[[ 5.16 -1.36  4.91 -3.99 -5.26 -6.44 -1.69  1.85  0.71  3.29  1.37 -6.65]
 [-3.44 -3.79  2.27  5.51  0.23 -6.35 -7.44  2.95 -4.50 -5.82  3.24  5.83]
 [ 2.42 -8.09  0.18 -7.35 -0.35  5.99  3.45  2.08  1.02  3.39 -6.41 -3.14]]
|
[[ 5.16 -3.44  2.42]
 [-1.36 -3.79 -8.09]
 [ 4.91  2.27  0.18]
 [-3.99  5.51 -7.35]
 [-5.26  0.23 -0.35]
 [-6.44 -6.35  5.99]
 [-1.69 -7.44  3.45]
 [ 1.85  2.95  2.08]
 [ 0.71 -4.50  1.02]
 [ 3.29 -5.82  3.39]
 [ 1.37  3.24 -6.41]
 [-6.65  5.83 -3.14]]

[[-3.09 -1.44  0.56  0.85  3.36 -3.00  1.14 -2.34  3.85]
 [-2.50 -1.49  0.62 -0.50  1.45 -2.07  0.51 -2.07  2.64]
 [-3.03 -0.05 -2.92  2.97  4.26 -3.50  1.84 -7.05  2.58]
 [-1.05 -1.39  2.00 -1.84 -0.06 -0.88 -0.64  1.08  1.20]
 [-2.52 -1.44 -0.04  0.00  2.00 -2.42  0.73 -2.70  2.48]
 [ 3.79  2.06 -0.09 -0.01 -2.36  3.64 -0.72  4.01 -3.30]]
|
[[-3.09 -2.50 -3.03 -1.05 -2.52  3.79]
 [-1.44 -1.49 -0.05 -1.39 -1.44  2.06]
 [ 0.56  0.62 -2.92  2.00 -0.04 -0.09]
 [ 0.85 -0.50  2.97 -1.84  0.00 -0.01]
 [ 3.36  1.45  4.26 -0.06  2.00 -2.36]
 [-3.00 -2.07 -3.50 -0.88 -2.42  3.64]
 [ 1.14  0.51  1.84 -0.64  0.73 -0.72]
 [-2.34 -2.07 -7.05  1.08 -2.70  4.01]
 [ 3.85  2.64  2.58  1.20  2.48 -3.30]]

[[-2.58 -2.69 -4.17 -2.01  5.48  1.88 -4.12 -0.06 -0.52 -2.83  3.27]
 [-0.59  4.29  0.39  1.61 -1.94  0.22 -0.31 -1.06  0.40  4.43  0.13]
 [-3.07  4.33 -1.84  2.26 -1.66  2.58 -2.84 -2.33 -0.79  4.45  2.45]
 [ 1.44  6.99  3.46  2.65 -4.85 -2.12  2.59 -0.53  1.20  7.24 -2.78]
 [ 3.66 -0.80  2.31 -2.81  2.83 -4.49  2.96  2.51  2.13 -0.87 -3.43]
 [ 1.22  5.51  2.59  1.88 -3.50 -1.56  2.02 -0.41  1.18  5.74 -1.92]
 [-0.66 -0.61 -1.75 -1.29  2.96  0.53 -1.54  0.08  0.35 -0.66  1.54]]
|
[[-2.58 -0.59 -3.07  1.44  3.66  1.22 -0.66]
 [-2.69  4.29  4.33  6.99 -0.80  5.51 -0.61]
 [-4.17  0.39 -1.84  3.46  2.31  2.59 -1.75]
 [-2.01  1.61  2.26  2.65 -2.81  1.88 -1.29]
 [ 5.48 -1.94 -1.66 -4.85  2.83 -3.50  2.96]
 [ 1.88  0.22  2.58 -2.12 -4.49 -1.56  0.53]
 [-4.12 -0.31 -2.84  2.59  2.96  2.02 -1.54]
 [-0.06 -1.06 -2.33 -0.53  2.51 -0.41  0.08]
 [-0.52  0.40 -0.79  1.20  2.13  1.18  0.35]
 [-2.83  4.43  4.45  7.24 -0.87  5.74 -0.66]
 [ 3.27  0.13  2.45 -2.78 -3.43 -1.92  1.54]]

[[-4.07 -6.57 -7.18 -0.21]
 [-1.11 -5.88 -7.18 -0.32]
 [ 3.13  4.71 -7.18  2.66]
 [-3.60 -2.12 -7.18 -0.49]
 [-1.18 -6.46 -7.18 -0.50]
 [ 2.53  4.29 -7.18  3.36]
 [-4.30 -5.12 -7.18 -0.43]
 [-2.89 -1.22 -7.18 -0.51]
 [-0.22  0.37 -7.18 -0.22]
 [ 3.13  4.74 -7.18  2.67]
 [-3.30 -8.03 -7.18 -0.16]
 [ 3.09  5.48 -7.18  3.28]]
|
[[-4.07 -1.11  3.13 -3.60 -1.18  2.53 -4.30 -2.89 -0.22  3.13 -3.30  3.09]
 [-6.57 -5.88  4.71 -2.12 -6.46  4.29 -5.12 -1.22  0.37  4.74 -8.03  5.48]
 [-7.18 -7.18 -7.18 -7.18 -7.18 -7.18 -7.18 -7.18 -7.18 -7.18 -7.18 -7.18]
 [-0.21 -0.32  2.66 -0.49 -0.50  3.36 -0.43 -0.51 -0.22  2.67 -0.16  3.28]]

[[ 1.37  2.11  0.20 -2.49  3.57 -5.70 -1.45  3.66 -3.70]
 [-0.71  2.53  0.49  2.42 -0.41 -1.41 -0.25 -2.09 -2.11]
 [-1.33  3.81  1.56 -1.41  2.75 -4.05 -2.06  2.93 -1.89]
 [-2.72 -0.28  3.92  1.86  4.03 -6.86  1.90  1.66  2.51]]
|
[[ 1.37 -0.71 -1.33 -2.72]
 [ 2.11  2.53  3.81 -0.28]
 [ 0.20  0.49  1.56  3.92]
 [-2.49  2.42 -1.41  1.86]
 [ 3.57 -0.41  2.75  4.03]
 [-5.70 -1.41 -4.05 -6.86]
 [-1.45 -0.25 -2.06  1.90]
 [ 3.66 -2.09  2.93  1.66]
 [-3.70 -2.11 -1.89  2.51]]

[[ 5.33  7.65 -1.26  4.76 -7.76]
 [ 1.06 -1.52 -2.19  5.46  7.65]
 [-7.31  1.60 -5.47  2.63 -8.16]
 [ 0.53 -2.23 -6.51  2.75  6.30]
 [ 6.65  0.66  7.47  2.62 -4.41]]
|
[[ 5.33  1.06 -7.31  0.53  6.65]
 [ 7.65 -1.52  1.60 -2.23  0.66]
 [-1.26 -2.19 -5.47 -6.51  7.47]
 [ 4.76  5.46  2.63  2.75  2.62]
 [-7.76  7.65 -8.16  6.30 -4.41]]

[[ 3.56 -5.64]
 [-3.16  8.69]
 [-4.29  5.22]
 [ 3.62 -8.10]
 [ 3.06 -7.95]
 [-4.89  2.44]
 [-5.24  0.28]
 [ 2.39 -1.31]
 [ 4.83  0.79]]
|
[[ 3.56 -3.16 -4.29  3.62  3.06 -4.89 -5.24  2.39  4.83]
 [-5.64  8.69  5.22 -8.10 -7.95  2.44  0.28 -1.31  0.79]]

[[ 1.00  1.05 -0.26 -0.10  4.48  0.65 -1.84]
 [-1.07 -1.21 -1.99 -0.05 -3.05  2.22 -0.64]
 [ 0.23 -1.03 -1.51 -1.02  4.00  1.22  1.65]
 [-0.45  0.13  1.83 -1.09 -6.66 -0.48 -1.53]
 [-0.06 -3.16  5.34 -2.28 -2.66 -1.26  0.80]
 [-1.83 -1.48 -0.70 -1.45 -3.20 -2.81  0.24]]
|
[[ 1.00 -1.07  0.23 -0.45 -0.06 -1.83]
 [ 1.05 -1.21 -1.03  0.13 -3.16 -1.48]
 [-0.26 -1.99 -1.51  1.83  5.34 -0.70]
 [-0.10 -0.05 -1.02 -1.09 -2.28 -1.45]
 [ 4.48 -3.05  4.00 -6.66 -2.66 -3.20]
 [ 0.65  2.22  1.22 -0.48 -1.26 -2.81]
 [-1.84 -0.64  1.65 -1.53  0.80  0.24]]
